Each row below has a hidden score, from 0 to 30, with 15 about the middle. What is it? The score is a weighted sum of the row's numbers plus the product of two more (or one squared), each taken from its middle value.
array([ 13, -15,   2,  -2,   4, -15,  20,   7,   0,   7,  11, -12,   3, -14, -14,   9]) 16
array([ 19, -17, -15, -15,  -3,  -3, -15,  -2,  -4,   8,   6, -20,  -5, -25,   1,   1]) 17
array([ 22, -11,  15, -24,  -3,   1,  17,  -4, -11,   0,  -1,   8,  10,  14,  -8,  -3]) 12
array([  4, -15,   9,   2,  -3,  -5,   9,  -2,  10,   1,   3,  -2,   5, -14, -11, -26]) 19
array([ -2,  -9,   2, -10,  -2,  -3,  16,  -4,   4,   6,   1,   4,   4,   1,  -5,  -8]) 15
array([ 10,  -6, -24,  16,  -4,  -5,  25,  20,   6,  10,  -6,  -1,   6, -18,   4,   2]) 22
array([ -9,  -1,  10, -16,   1,  11,   3,  10,   3,   3,  21, -10,   0,  -1,  -3,   4]) 14
array([  2, -25, -11, -22,   5,   5,  16,   0,   7,  17,   7,   9,  -2,   1, -25,  15]) 13
array([  1,  -3, -15, -16,   2,  40,  -4,   6,   4,  32,  -4, -12,  -3,  -2, -45, -30]) 19
array([  0,  -6,  10, -21,   7,  26,   0,  39,   0,  19,   3,   9,   4,  13, -23,  -2]) 12
array([-11,  -5, -19, -34,   8,  40,  -7,  48,  -8,  49,   2,   8,  -4, -13, -39,  -8]) 17
array([  1,  14, -29, -25,  -3,  18, -25,  11,   1,  66, -20,  -5,   4,   6, -55,  29]) 17
array([ -4,  22, -22, -23,   0,  28, -29,  41,   4,  17,  14, -11,  14,  -8, -30,  28]) 13
array([  0,   5, -34, -36,  -6,   2,  -1,  23,  -7,  10, -30, -18,  13,   6, -55,  46]) 6
array([  2,   9, -34, -41,   7,  28, -37,  37,  -6,  19, -12,  -5,  12,   1, -55,  15]) 8
array([  0,   0, -22, -43,  28,  18,   4,   0,  -3,  55,  -5,  21,  10,  -3, -55,  36]) 12
array([ -3, -21, -74, -18, -13,  26, -10,  10,   9,  68,   6,  -4,  24,   1, -40,  20]) 19
array([  9, -11, -92,   3,  11,  22, -21,  81,  -2,   9,  -7,   0,  -1,  -5, -58, -17]) 13
array([ 17, -30, -29, -16, -38,   6, -19,  71,   2,  27,  16,   4,  10,   4,   4, -30]) 25
array([ 14, -27, -39,  -5, -60,  24,  -5,  31, -14,  14,  13,   2,  -8,   8,  -2, -18]) 25
array([ 12, -36,  -5,  -3, -76,   9,   8,  29, -23,  10,  31,   8,  11,  -1,  21,   6]) 25
array([ 36, -46, -13,  -5, -37,  -9, -33,  -3,   1,   1,   3,  -4,   5,   1,  33,   9]) 21
array([ 33, -27,  -8,  -1,  -1, -41,  -1, -27,  -9, -36,  18,  -1,  23,   8,  19, -12]) 8
array([ 27, -16,   2,  -5, -20, -68,  -6, -64, -16, -67,  30, -36,  32,   1,  64,  11]) 7
array([ 45, -33,  16, -13, -39, -22,  13, -56,   4, -54,  39,  -6, -22,  -7,  42,  12]) 12
array([ 50, -10,  11, -37, -12, -54,  29, -37,  16, -80,  41, -24,  18,  -5,  37,   5]) 6
array([ 42, -30,  56, -25, -10,  -8,   5, -53,   8, -46,   3, -30,  31, -41,  59,  16]) 20
array([ 38, -39,  22, -23, -15, -65,   5, -42,  36, -71,  44, -52,  -1, -62,  54,  13]) 13
array([ 36, -56,  -3, -22, -33, -78,  -4, -69,  12, -38,  15,  18,  15, -28,  60,   0]) 10
array([ 40, -47,  54, -22, -10, -34,  14, -72,  -4, -46,  15,  -1,  18,  -1,  24,   1]) 9
array([ 28, -53,  44,  -4, -25, -77,  18, -73, -14, -39,  18,  -4,   3, -53,  54,  -7]) 16
array([ 41, -48,  45,   6, -19, -69,   9, -21,  -4, -19,  -4,   3, -48, -35,  43,  16]) 20
array([ 39, -43,  41,  -3, -14, -28, -16,  -5,   4, -17,  -5,   6, -39,  -4,  51, -27]) 21
array([ 36, -27,  30,  -1,  -3, -22,   5,  -9,  14, -53,  18,  -4, -30,  -8,  27,  -4]) 12
array([ 32, -23, 107,   7, -43,  16,  53,  11,  -5, -26, -11, -19,  -4,   1,  25, -36]) 10
array([ 36, -22,  24,  -3,  21, -15,  23, -48,  -7, -23,   5,  -5,  17,  -9,  -1, -53]) 13
array([ 25, -15,  73, -16,  61, -42,  33, -49,  17, -13,   1, -29, -13,  10,  10,  14]) 7
array([ 19,  -9,  71,  -2,  54, -44,   5, -42,  31, -17,   2,  -7, -28,  -6,  -4,   6]) 6
array([ 22,   0,  55, -11,   6, -21,  44, -45,   6, -20, -30,  -8, -25,  -1,   0,  -6]) 13
array([ 20,  -5,  52, -12,  27, -16,  24, -29, -11, -32,   1,  13,  -6,  -3, -28,  12]) 3
array([ 20,   1,   5, -18,  16, -20,  -2,  -9,   0, -16, -14,   0, -35, -35,   3, -16]) 15
array([ 18,  -5,  16,   2,  40,  -9, -12,  -1,  11,   7, -19, -12, -45, -28,  -4,  -8]) 15
array([ 10, -10,  -3,  -8,  12,  -4, -16,  -4, -10,  30, -37,   7, -52, -40, -33,  -7]) 21
array([  9,  -2,  44,  -8, -14, -15,  20,  -3, -36,   0, -19,  -5,  11,   4, -25, -19]) 7
array([  7,   0,   8, -20,  -2,  -8,  37,  30,  -7,  -1, -23, -23, -19,  11, -23, -32]) 11
array([  6,   0,   2,   6,  18,   5,   1,   7, -10,   9,  -6,  20,   5,   2, -18, -23]) 13
array([  4,  -5,  13,  -7,  13,   1,  10,  -1,  16,  15,  -2, -11, -16, -13, -12,   2]) 17
array([  1,  -1,  19, -11,  22,   7, -11, -10, -14,   9, -36,  -7, -15, -20, -32,  -3]) 13
array([  2,   0,   5,  -1,  14,  10,  22, -14,   0,   6,   1,  24,  -5,  12, -20,  -8]) 11
array([  3,   9,  -1, -11,   8,  -1,  -2,  18,  -4,   3, -44,   6,  28,  -6, -10,   1]) 9
array([  5,   0,   4,  -6,   2,  -4,   6,   3,   1,   0,   2, -11,  12,  -2, -15,   5]) 13
array([  0,   0,  -1, -14,  13,  -7,   2,  14,  14,  15,  -5,  -1,  -6, -16,  -8,  14]) 15
array([ -4,   2,  10,  -4,   0,   1, -43,   3,  14,  12,  33,   4,  17, -12,   0,  10]) 16
array([ -2,   0,  -7,  -6, -17,  16,  10,   4,  12,  14,   6,  17,  26, -22,   6,  -1]) 22
array([ -5,  12,   2,   3, -24,   6, -16,   1,  12,   1, -10,  26,  -6,  -6,   1,  11]) 18
array([-11,   0,   2,   1,   1, -11, -18, -12,  -1,  14,   6,  -1, -16, -26,   1,  15]) 15
array([-11,   5,   8,  27,  -7,   7, -29,  -4,   9,  -1,  20,  16,  14,  23,   1,  10]) 12
array([-18,  14,  -5,  30,  -8,   0,   6,  -1,   6,   5,   3,  -2,  -4,   7,   0,  -1]) 17
array([-21,  24,  -6,  39,   3,  -4,  22, -18,   6, -12,  -1,   7, -10,   3,  12, -17]) 15
array([-32,   9,  25,  30, -29, -10,  52, -14,   1, -12,   8,  33,  -7,  22,  25,  -4]) 19
array([-19,  22,  -3,  56,  -3, -14,  30, -28,  -4,  -4,   3,  27, -22,   7,  -1,  -3]) 15
array([-29,  12,  23,  89,  14,   6,  19,  -1,  -2,  -2,   5,   2, -13,  26,  20,  -5]) 20
array([-56,  10,  56,  10,  22,  10,  48,   7,   7, -17,   1,  38, -15, -14,  34,  -5]) 18
array([-52,  33,  19,  15,  19, -19,  56, -32,  -6, -40,  -7,  37, -50,  -2,  28, -10]) 3
array([-22,  43,  -9,  33,  20,  -9,  46,   6,  11, -24, -22,  13, -51,  -6,  49,   4]) 21
array([-41,  31,  -1,  29,   4,   3,  60,   5, -10, -41, -28,  13,  -4,  24,  20,  -1]) 19
array([-13,  14,   4,  -6,   9,  20,  35,   2, -13, -30, -12,  37, -17,  54,  37, -28]) 12
array([-25,  14, -18,  17,   2,   7,  21,   9,   0, -45, -17,  15, -14,  -1,   0, -20]) 10
array([-19,   7, -50,  -5,   4,  25,  -6,   0,   9,  -6, -49, -26, -19,  -1,  -1,  17]) 17
array([-16,   0,  -9,  14, -15,   7, -14,  16,  27,  11, -25,   9,  -3, -10,  -2,  27]) 20
array([-15,  -5, -30,   1,  -2,  16, -26,  57,  -1,  10,   0,   0,   3, -12, -10,  49]) 18
array([  2, -10, -58, -10,   3,  63, -19,   6, -45,  -8,  30,   2,  70,  23, -32,  -6]) 6
array([  1, -25, -29,  -1,  11, -21,  -4,   6, -49,  30,  20,   7, 126,   2, -33, -34]) 8
array([ -2,  -4, -40,   6,  -4,  12, -47,  14, -53,  30,  -4,   1,  86, -37,  10, -22]) 23
array([  1,  -4, -12,  -5, -16, -14, -84,  16,   0,  37,  26,  -3, 101,   3, -26,   7]) 14
array([ -1,   3, -13, -15, -34, -14, -30,  20,  -8,  32,  48, -12, -13,  11, -39,  -4]) 24
array([  6,   5,  -6, -16, -59,  -3,  -4,  22,   9,  11,   3,  20,  -4,  23, -28,  11]) 12
array([ -7,   1, -34,  -2, -36,  -3,  -2, -11,  -1,  19,  -9,  25,  25,  -3, -14, -29]) 24
array([-14,  32, -11,  13, -14,  -3, -22, -24,  13,  43,  11,  15, -16,  10,  -9,   3]) 22
array([-10,   2,   2,  -1, -10, -11, -30, -26,  10,   6,  28, -12,  16,  -7,  -4,  13]) 15
array([-13,   8,  15,  34,  12,  11,  14,  -7, -17,  -1,  22,  18, -30,   5,  -1,   3]) 13
array([-19,  16,  39,   3,  -9,   4,   2,  -5, -32, -21, -14,  71,   6,  26,  17, -24]) 7
array([-21,   7,   6,   8,   4,   5,  61,  -1, -10, -11,  -7,  21,   7,  22,  -1, -16]) 15
array([-30,  22,  49,   9,  33, -18,  -3,  -2,   0,   2, -33, -20, -36,  24,  41,  -2]) 11
array([-22,  23,  53,  60,  10,  15,  -2, -33, -11,  -6, -40,   7, -54,  18,  17, -22]) 18
array([-32,  47,  38,  34,  43,  -8,  20, -55,  -1, -24, -11,  42,   3,   7,  40, -10]) 7
array([-40,  34,  36,  80,  48,  -4,  75, -20, -41, -82,   9, 113,  -8,  25,   6,  -9]) 8
array([-40,  40,  80,  97,  12,  -3,  11, -31, -37, -28,   3,  61, -51,   4,  32,   7]) 13
array([ -21,   40,   32,   13,  -11,  -57,   26,  -30,   18,  -19,  -20,   22, -102,   -3,   26,  -22]) 19
array([-36,  70,  -8,  59,  13, -38, -21,  -4,   1,  21, -14,  33, -73,  23,  52, -27]) 21
array([-66,  28,   8,  52,   1, -13,  10,   0,  31,   3, -61,  41, -78,  29,   9, -24]) 16
array([-37,  54,  35,  68,   8, -27,  65, -29,  16, -10, -39,  64, -34,  34,  45, -18]) 19
array([-53,  31,  23, 112,  33,   8,  17, -17,  -9,  -9, -29,  59, -70,   7,  33, -25]) 13
array([-47,  54,  26,  72,   5,   4,  20, -41, -18, -23,   8,  24, -37,  20,  16,   6]) 12
array([-30,  14,  19,  60,  41,  36,  35, -28, -15,   7,  -7,  22, -19,  35,  18, -10]) 19
array([-47,  59,  25,  47,  12,  14,  30,  -8, -29,   4,  -2,   0, -25,  17,  42, -38]) 18
array([-51,  52,  -6,  16,  -3,   4,  29,  -1, -20,  -4, -37,  18,  11,  19,  23,   9]) 16
array([-50,  22,  11,   5, -12,  -3,  -8,  50,  11,   1,   1,  14,  -8,  -2,  26,  27]) 15
array([-33,  55,  -9,  41,   1, -10,   7,  68,  55,   3, -16,  -9, -41,  -3,  24,  25]) 19
array([-28,  -1, -33,  35,  -9,  -6,  16,   9,  39,   4,   7,  21, -34,  41,   1,  30]) 21
array([-34,  26, -64,  15,   0,  55,  40,  10, -23,  12,   9,  11,   1,  32,  -3,  -2]) 20
array([ -3,  12, -43,  13,   6,  44,   1,  -9,  -1,  27,  21,  -6,  36,  18,  -6,  19]) 20
array([-19,  -1, -38,  31,   1,  44, -22,   1, -30,  38,  23,  -1,  13,  13,   4,  33]) 20
array([-32,  13, -46,  -2, -16,  20, -13,  18,   9,  27,  24,  18,   0, -14, -12,  -3]) 15
array([-24,  13, -23,   3,  -8,   5, -19,  71,  31,  10,  15,  16,  -1, -24,   0,   3]) 19
array([-24,   4, -78, -10, -23,  61,   5,   7,  21,   9,  23,   4,  11,   0,  -7, -11]) 9
array([-19,   4, -28, -16,  -9,  64, -32,  27, -21,  48,  14, -26,   9,   7, -14,  19]) 20
array([ -5,   3, -61,  -6, -14,  37, -44,  13,  10,  44, -19, -10,  46,  -8, -37,  59]) 21
array([  0,   4, -27, -11, -39,  39, -42,   4, -24,  21,   4,  -9, -28,   2, -27,  45]) 18
array([ -1,   0, -57, -33, -55,  46, -28,  21,   3, -16,   0,  -8,  77,  31, -24,   6]) 10
array([  7,   1, -40, -38, -14,  30, -27,  57,  28,  31,  -1, -19,  48,   7,  -7,  23]) 17
array([ 13, -12, -63, -11,   1,  18,  20,  40,  47,  28,  16,  -3, -19,   0, -21,  13]) 21
array([ 14, -30, -38, -20, -13,  28,   3,  12,  10,  40,  26,   5,  64, -17, -22,  15]) 22
array([  3,  -8, -32, -15, -24,  23, -30,  32,  -6,  23,   1,  -4,  56,   6, -27,  -1]) 14
array([ 11, -23,  -3,   2, -27,  26, -36,  22,  -7,  10,   0,   4,  29,  28, -22,  -4]) 12
array([  4, -13, -36, -12, -13,   6, -30,   8,  -9,  10,  -9, -55,  26,   8,  -9,   4]) 15
array([ 20,  -2, -17,  -7,  -7,  -5, -43,  12,  -5,  -6,   0,   0,  12,   5, -14,   9]) 11
array([ 20, -10,   6,   5,   0, -11, -20,   1,  16,  14,  -5,  -3,  14,   2,   9,   7]) 17
array([ -5,  -3,  -8,   1, -39, -70,   3,  -3,  -7,  -2, -17, -13,   6,  12,  -6, -23]) 17
array([  1,  -6,  14,  -2,  -1, -60,   3, -17,   7,  -1, -10, -10,   1,   4,   2, -10]) 13
array([  0,   4,  18,   0,   4,  -1,  24, -53, -20,  -1,  14,  31,  -7, -15,  25, -27]) 8
array([ -1,   1,  10,   3,   9, -11,  27, -20, -25, -20,  22,  19, -25, -34,  18, -10]) 8
array([ -3,  19,  33,  -3,  40, -14,  16,  -4,  10, -36,   2,   6, -52,  -6,  24,  -1]) 6
array([ -2,   9, -17,  13,  13, -10,  24, -18,  11, -28, -23,   4,  -2,  -2,  29,   2]) 16
array([ -5,   6,  63,  14,  -7, -45,  39,   4,   5, -22,  -4, -20, -52, -19,  21,  -9]) 16
